One turn or mirror swaps these rows in pairs. Which row does each one swap with?
Gol: [-16   8  -4  25 -19 -18  -4  -8   3 -19  17   6 -11   7   6  14 -11  10
  -1  -5]
gane: [ -7  -1  -2  21 -19 -14  -5 -10   2 -17  17  10 -11   1  10  13 -17  10
   0 -11]
dimi: [-11  22  -3  20  10 -41 -14  15   8   8  -8   0 -10  -9  -6  -8  -6   5
  25  -5]
Ner: [  7   1  -4   6  -4 -12  18  -3 -16   5 -10 -39   7  -6  16  32  10  24
   8 -23]
rur: [  2   1  -9  13   4 -12  24  -4 -17   4 -14 -36   5   1  17  29  10  23
   8 -14]
bos: [  2   0  -2  10   4  -8  16 -10 -26   5 -11 -26   9   0  20  27   9  24
  12 -16]
piro: [ -5   8 -10  19 -19 -59  -5 -10 -19  40 -12 -15 -10  -9   0  28   4  13
  -6 -16]
kar: [  1   2 -15  18 -12 -60  -4  -9 -13  38 -20 -10 -10   1  -2  27   8  26
  -8 -12]
tuvut: [ -7  27  -6  16   9 -37  -9  16   7  11 -10   6 -10  -9  -1 -15 -10  13
  21  -8]
tudi: [ -5  20  -6  20   0 -34 -11  11   9   9 -12   6 -15 -13  -3 -16 -12  12
  22  -5]
Mava: [  7  -5  -4   9  -5  -9  17  -4 -22   4 -10 -29  11   1  24  26   6  18
  11 -18]
tup: [  9  12 -13  15 -12 -62  -2  -9 -19  39 -19 -11  -1  -2  -5  26   2  17
  -1 -12]
dato: [-17   5  -5  17 -20 -24  -6 -14  -1 -15  16   7 -17  -6  10  11 -23   7
   1  -2]
mizan: [ -8  18  -4  17   7 -40  -7  15   9  12 -11   6 -13 -10   0 -12  -7   9
  24   4]
Ginak: [ -7  11  -7  13 -25 -20  -7 -10  -1 -18  18  13 -17  -4   9  14 -17   6
  -2 -11]
ravov: [-10   8  -6  23 -17 -13  -3  -2   3 -20  10  11 -14   8   7  12 -18  10
   4 -13]
potuz: [-11   4  -3  22 -17 -15  -1  -4   1 -23  14   8 -12   6   4  10 -14   9
   8  -6]
gof: [-12   6   4  28 -18 -21  -5 -16   3 -19  14   9  -3   1   9  13 -14   3
  -3 -13]
Fibi: [ -2  22   0  18   7 -35  -6  24   7   4  -7   2  -9 -12   2 -12  -4   5
  22  -7]
bag: [ -9  21  -5  21   3 -37 -11  16  14   2 -10   2 -10  -2   0 -14  -2  14
  23   2]
Pomov: [ -7  15  -4  18   1 -40 -11   9   8   7  -6   5 -13 -15  -5 -19 -10  10
  23  -1]
ravo: [ -5  19  -5  20   8 -36 -11  15   2   4 -13   5  -6 -10   3 -17  -4   9
  25  -1]
Dobe: [ -8  10  -8  18 -18 -12  -6 -10   1 -17  19  13 -13   8   4  13 -15  13
  -1 -13]
rem: [  6  12  -5  14 -14 -64  -4 -10 -18  40 -16 -10  -4 -12  -6  17   5  21
  -4 -13]
motu: [  6  10 -16  13 -12 -62  -9  -9 -20  32 -12  -9  -7  -1  -4  31   6  23
  -7 -12]
vol: [  1   7 -14  15 -13 -62  -4  -4 -13  35 -16 -15  -9   4  -2  30   3  20
 -10 -17]
migas: [  5   0  -1   6  -5 -11  19  -6 -18  -3  -8 -32   8   8  18  34  12  18
   7 -13]
Ginog: [  3  14 -15  14 -15 -64  -7  -7 -14  36 -18 -11  -7  -1  -7  26  -5  23
  -4 -14]
pido: [  6   3  -9  10  -4 -11  25  -5 -15   3 -13 -34   7   1  18  25  12  20
  10 -22]
kopo: [  8  -1  -7   9   0  -9  21  -4 -18   9 -14 -33   1  -4  23  24   8  29
   6 -22]
vogi: [-11  11  -1  24 -14 -15  -4 -11   5 -21  13  12 -14   0  10  11 -15   6
  -4 -13]
vezu: [ -1  -1  -2   9   0 -11  16  -1 -18   6 -12 -39   5  -1  24  27   9  13
  12 -19]
feku: [-13   8  -4  19 -16 -11  -6 -14  -3 -16  20   7 -15  -3  10  14 -16  11
   5 -12]
motum: [  0   6 -14  19 -12 -59  -4 -14 -17  36 -18 -15  -5  -6  -5  26   3  20
 -13 -14]
Sefo: [-11   6  -1  25 -21 -19  -4 -13   1 -17  18  13 -12  -2   8   6 -16  17
   1 -11]
movit: [ 10   2  -5   8   6 -13  17  -3 -21   3 -11 -29   7   0  20  26  10  27
  10 -19]
Zazip: [  1  11 -10  12 -17 -64   0  -5 -15  35 -14 -17  -7  -7  -4  33   4  20
  -3 -17]
naf: [ -1  10 -12  16  -9 -59 -12 -13 -21  38 -15  -8  -2   1  -5  27  10  18
  -4 -10]
pur: [ 11  -2  -8  10  -5 -10  21 -10 -23   5 -10 -28  10   2  18  31   6  21
   9 -18]
dovad: [ -6  14  -1  29   7 -31 -10  20   9   6  -3  -2 -10 -11  -5 -13  -1   4
  21  -1]
vele: [  9   3  -6  12  -2  -5  21  -3 -17   2 -10 -31   5   1  17  29   7  27
  10 -21]
zedob: [-11  24  -5  21   7 -39  -5  11  12   6 -11   6 -14 -11   1 -13  -7   5
  18  -1]
pifa: [  9  -8  -3  11   1 -13  15  -7 -18  -2 -16 -31  13  -4  20  25   8  20
   5 -19]
pobig: [ -8  25  -3  20   4 -37  -3   6  12   9 -11   4  -8 -16   2 -13   0   3
  26   3]
Pefom: [  2   9 -15  18 -15 -64   5  -8 -16  32 -19  -6 -10  -9  -4  29   9  18
  -5  -6]
Sab: [  3   9 -13  14 -18 -62  -4  -8 -19  41 -16 -10  -4  -3  -4  27   5  14
   0 -11]
Gorus: [-13  22  -2  21   6 -38  -9   9   9  11  -9   0  -6 -15   0 -19  -8  15
  20  -1]
tibe: [  0  10 -15  15 -18 -66  -3 -12 -15  34 -17 -13  -3  -5  -4  23  -1  16
  -8 -20]
soz: [  6  -5  -4   4   3 -13  18   0 -18  -1 -14 -32   6   1  23  23   6  20
   8 -19]
Fov: [  3  -7  -6  10   1 -10  19  -5 -17   6 -16 -28   4   3  24  28   8  30
   6 -19]
vege: [  4   8 -14  16 -19 -61  -2  -6 -17  37 -12  -5 -13  -6  -4  25   8  18
  -8 -15]
zaf: [ -9   8  -8  23 -20 -18  -8 -10  -8 -20  16  17 -11   2   7  11 -13  10
   1  -7]

Swapped with gof: pobig
Swapped with tup: pur
Swapped with rem: migas
Swapped with dovad: dato

